The rows below fall into families. The same turns and mirrors carry the whole set onto itself and the rows of a family onto each other. For each named row, which other rows are in its family? Write them in the order they are listed.
These 16 rows form 4 families of 4 rows each.
Q700: -1.61  +0.39  +2.05  +1.56  +0.90  +2.60  -0.63  -0.58  +0.99  -0.08  -1.06  +2.19  +1.69  +1.74
Q530: +1.53  +1.01  -2.64  -1.26  +1.35  +1.87  +1.51  +0.29  +1.16  -2.12  +1.65  +1.00  -0.51  +0.33
Q715: -2.43  -1.43  -0.15  +4.23  -0.66  +2.86  -0.72  +0.84  -2.79  +1.35  -0.35  +0.75  +0.68  -2.29
Q675: -0.83  +1.02  -5.14  -1.62  -0.52  +0.76  +1.07  +1.26  -0.57  -0.60  -0.54  -0.31  +1.97  -1.15
Q590: -1.56  -0.47  -4.50  -0.83  -1.22  +1.03  +1.49  +1.53  -1.71  -1.36  -1.84  -1.00  +0.08  -2.79
Q609: -1.28  -0.01  -4.84  -0.13  -0.80  +0.47  -0.28  +1.60  -2.53  -1.94  -1.26  -1.95  +1.69  -1.36
Q215: -0.18  +0.00  -5.39  -0.46  -1.95  +1.28  +0.75  +1.91  -0.51  +0.40  -1.79  -1.59  -0.49  -0.36
Q803: -2.26  -0.23  -0.62  +3.20  -1.11  +0.81  -2.46  +2.01  -2.40  +2.20  -0.88  +0.31  +0.71  -1.62
Q558: +2.02  +0.00  -4.28  -1.18  +2.34  +0.74  +0.15  +0.19  +0.36  -1.23  +0.23  +0.54  -0.94  -0.90
Q502: +1.62  +1.28  -1.76  -2.08  +2.08  +1.60  +0.53  +1.49  +0.85  -1.28  -0.06  -0.34  -0.39  +0.52
Q442: -1.50  +1.05  +1.13  +3.54  -1.78  +2.24  -1.79  +1.00  -2.56  +1.19  +0.36  +0.99  +0.64  -0.24
Q60: -2.28  -0.14  +2.03  +3.41  -1.11  +0.84  -1.30  -0.91  +1.10  -0.82  -1.30  +2.64  -0.11  +0.09
Q972: -2.05  -1.39  -0.81  +3.97  -2.35  +2.46  -1.70  +0.25  -1.72  +1.44  -0.87  +0.26  +0.60  +0.71
Q231: -1.90  +0.59  +2.21  +2.30  +1.14  +1.26  -1.38  -0.73  -0.25  -1.03  +0.56  +3.29  +1.73  -0.54
Q927: -0.97  +1.15  +1.62  +1.32  -0.38  +2.06  -0.73  -1.86  +1.16  +0.84  -0.75  +3.41  +0.16  +0.40
Q327: +1.09  +2.12  -2.17  -2.06  +2.47  +0.26  +0.23  +0.53  -0.12  -2.21  +0.07  +1.43  +0.19  -1.79

The rest of the family of Q972: Q215, Q231, Q327
The rest of the family of Q60: Q675, Q558, Q442

